[[128 128 128 128 129 129 104 129 128 128]
 [128 127 127 127 128 129 143 128 129 128]
 [128 130 137 128 128 127 120 128 128 128]
 [128 131 128 126 127 128 132 128 128 127]
 [129 128 129 128 128 127 133 127 128 128]]
|
[[128 128 129 104 128]
 [128 127 128 143 129]
 [128 137 128 120 128]
 [128 128 127 132 128]
 [129 129 128 133 128]]

[[134 139 153]
 [141 130 124]
 [125 120 105]
 [133 137 148]
 [134 140 154]
 [121 130 135]
 [128 133 141]]
|
[[134 153]
 [141 124]
 [125 105]
 [133 148]
 [134 154]
 [121 135]
 [128 141]]

[[129 128 145 127  99]
 [138 125 133 129 142]
 [124 125 126 125 148]
 [128 135 121 128 137]
 [136 127 141 126 126]
 [127 123 129 126 111]
 [137 123 129 130 130]
 [132 132 116 128 123]]
|
[[129 145  99]
 [138 133 142]
 [124 126 148]
 [128 121 137]
 [136 141 126]
 [127 129 111]
 [137 129 130]
 [132 116 123]]

[[114 125 146 124 112 110 139 130 125 149 135]
 [125 122 132 132 123 141 127 124 132 132 125]
 [150 135 113 139 134 154 106 119 151 114 118]
 [123 132 127 137 126 137 132 118 128 121 126]]
|
[[114 146 112 139 125 135]
 [125 132 123 127 132 125]
 [150 113 134 106 151 118]
 [123 127 126 132 128 126]]

[[117 124 118 101 106 120 114 127]
 [125 148 112 128 132 110 140 148]
 [119 124 119  99 104 122 116 125]
 [142 134 126 145 145 126 141 129]
 [117 127 119  99 102 123 114 129]
 [117 128 120  99 104 122 115 129]
 [124 150 110 127 131 107 140 149]
 [148 127 133 144 147 133 138 123]
 [120 128 120 102 106 120 117 129]
 [123 149 109 126 131 107 139 148]
 [122 152 105 126 129 103 139 149]]
|
[[117 118 106 114]
 [125 112 132 140]
 [119 119 104 116]
 [142 126 145 141]
 [117 119 102 114]
 [117 120 104 115]
 [124 110 131 140]
 [148 133 147 138]
 [120 120 106 117]
 [123 109 131 139]
 [122 105 129 139]]

[[122 140 129 122 130 145 129 119 131 115 149 125 129 130]
 [130 125 122 131 125 131 139 118 127 124 129 125 126 135]
 [117 148 135 119 130 150 125 118 134 112 155 126 131 124]
 [134 119 114 106 117 114 130 104 124 107 114 126 127 138]
 [135 132 115 134 137 157 135 122 104 106 143 109 129 145]]
|
[[122 129 130 129 131 149 129]
 [130 122 125 139 127 129 126]
 [117 135 130 125 134 155 131]
 [134 114 117 130 124 114 127]
 [135 115 137 135 104 143 129]]

[[148 146 135 128 135 123 145]
 [127 151 115 110 106 115 110]
 [144 120 139 125 101 130 145]
 [157 147 129 117 133 110 117]]
|
[[148 135 135 145]
 [127 115 106 110]
 [144 139 101 145]
 [157 129 133 117]]

[[128 127]
 [107 107]
 [130 129]
 [126 138]
 [102 127]
 [126 127]
 [126 135]
 [126 123]
 [119 127]
 [133 142]]
|
[[128]
 [107]
 [130]
 [126]
 [102]
 [126]
 [126]
 [126]
 [119]
 [133]]

[[138 143 140 140]
 [124 110 111 125]
 [113 124 127 111]
 [125 139 140 125]
 [130 109 108 134]
 [132 138 138 132]
 [127 114 115 130]
 [142 146 141 144]
 [122 109 112 124]
 [117 103 106 118]
 [113 134 137 111]]
|
[[138 140]
 [124 111]
 [113 127]
 [125 140]
 [130 108]
 [132 138]
 [127 115]
 [142 141]
 [122 112]
 [117 106]
 [113 137]]
---
[[152 113 120 138]
 [152 113 120 138]
 [124 124 143 102]
 [112 147 142 142]
 [150 117 120 146]]
|
[152 113 143 142]

[[134 127 127 130 127]
 [132 127 129 128 127]
 [142 130 127 126 129]
 [156 126 128 127 127]]
|
[134 127 127 127]

[[123 124 127]
 [125 105 137]
 [143 114 145]]
|
[123 105 145]

[[139 113]
 [135 131]
 [136 117]
 [151 113]]
|
[139 131]

[[125 117 125 107]
 [134 145 116 139]
 [132 119 132 127]
 [129 131 126 130]]
|
[125 145 132 130]

[[124 121 121 132]
 [130 126 128 132]
 [121 133 122 105]
 [117 106 107 151]
 [124 130 127 132]]
|
[124 126 122 151]

[[141 138 142 128 114]
 [156 153 138 141 123]
 [152 151 128 145 133]
 [137 133 145 122 109]
 [134 137 113 143 148]]
|
[141 153 128 122 148]

[[113 134 108 133 118]
 [137 139 122 133 138]
 [122 143  99 142 129]]
|
[113 139  99]
---
[[119 115 138 140 137 140 139 118 117 120 116 118 137 117]
 [108 123 130 130 143 137 130 106 125 106 127 107 153 103]
 [109 135 123 121 145 127 120 108 133 107 135 108 146 110]
 [124 114 143 144 134 135 145 123 114 122 110 124 134 123]
 [120 146 112 110 132 121 110 123 147 122 145 118 138 121]]
|
[[124 114 143 144 134 135 145 123 114 122 110 124 134 123]
 [119 115 138 140 137 140 139 118 117 120 116 118 137 117]
 [108 123 130 130 143 137 130 106 125 106 127 107 153 103]
 [109 135 123 121 145 127 120 108 133 107 135 108 146 110]
 [120 146 112 110 132 121 110 123 147 122 145 118 138 121]]

[[126 128 121 120 109 141 137 139 127 131 140]
 [134 127 129 135  99 134 136 129 112 118 149]
 [130 114 127 125 136 139 139 130 132 121 129]]
|
[[134 127 129 135  99 134 136 129 112 118 149]
 [130 114 127 125 136 139 139 130 132 121 129]
 [126 128 121 120 109 141 137 139 127 131 140]]

[[134 112 138 131]
 [125 120 141 117]
 [112 121 110 130]
 [119 113 122 150]
 [113 114 123 114]]
|
[[125 120 141 117]
 [134 112 138 131]
 [113 114 123 114]
 [119 113 122 150]
 [112 121 110 130]]

[[152 147 112 135 129 129 107 146 127]
 [134 113 144 111 119 130 125 148 112]]
|
[[134 113 144 111 119 130 125 148 112]
 [152 147 112 135 129 129 107 146 127]]

[[142 123 141 123 127 126 132 132]
 [126 132 120 150 117 134 135 122]
 [110 136 109 138 127 131 124 124]
 [118 138 112 142 123 130 130 127]
 [119 127 125 122 136 127 121 128]
 [135 126 132 133 125 128 132 126]
 [145 120 145 126 126 127 134 129]
 [123 126 127 121 135 126 122 126]]
|
[[145 120 145 126 126 127 134 129]
 [142 123 141 123 127 126 132 132]
 [135 126 132 133 125 128 132 126]
 [123 126 127 121 135 126 122 126]
 [119 127 125 122 136 127 121 128]
 [126 132 120 150 117 134 135 122]
 [118 138 112 142 123 130 130 127]
 [110 136 109 138 127 131 124 124]]

[[112 117 114 109 111 119 151 143 148 113 115 110 153 119 103 102]
 [124 102 145 104 148 103 112 122 119 107 150 121 114 100 126 130]
 [151 115 112 151 144 131 115 106 108 115 151 110 109 104 104 142]]
|
[[124 102 145 104 148 103 112 122 119 107 150 121 114 100 126 130]
 [112 117 114 109 111 119 151 143 148 113 115 110 153 119 103 102]
 [151 115 112 151 144 131 115 106 108 115 151 110 109 104 104 142]]

[[143 112 120 121 114 133]
 [147 130 152 133 131 128]]
|
[[147 130 152 133 131 128]
 [143 112 120 121 114 133]]

[[122 133 120 129 124 115 115 116 122 142 130 115]
 [134 136 136 135 123 132 137 144 133 131 119 143]
 [120 132 117 128 124 114 112 113 121 144 131 111]
 [136 133 143 134 125 131 140 142 137 120 122 150]
 [130 132 126 130 125 133 131 137 127 136 121 130]
 [120 119 116 120 134 122 116 108 121 128 139 107]]
|
[[136 133 143 134 125 131 140 142 137 120 122 150]
 [134 136 136 135 123 132 137 144 133 131 119 143]
 [130 132 126 130 125 133 131 137 127 136 121 130]
 [122 133 120 129 124 115 115 116 122 142 130 115]
 [120 132 117 128 124 114 112 113 121 144 131 111]
 [120 119 116 120 134 122 116 108 121 128 139 107]]
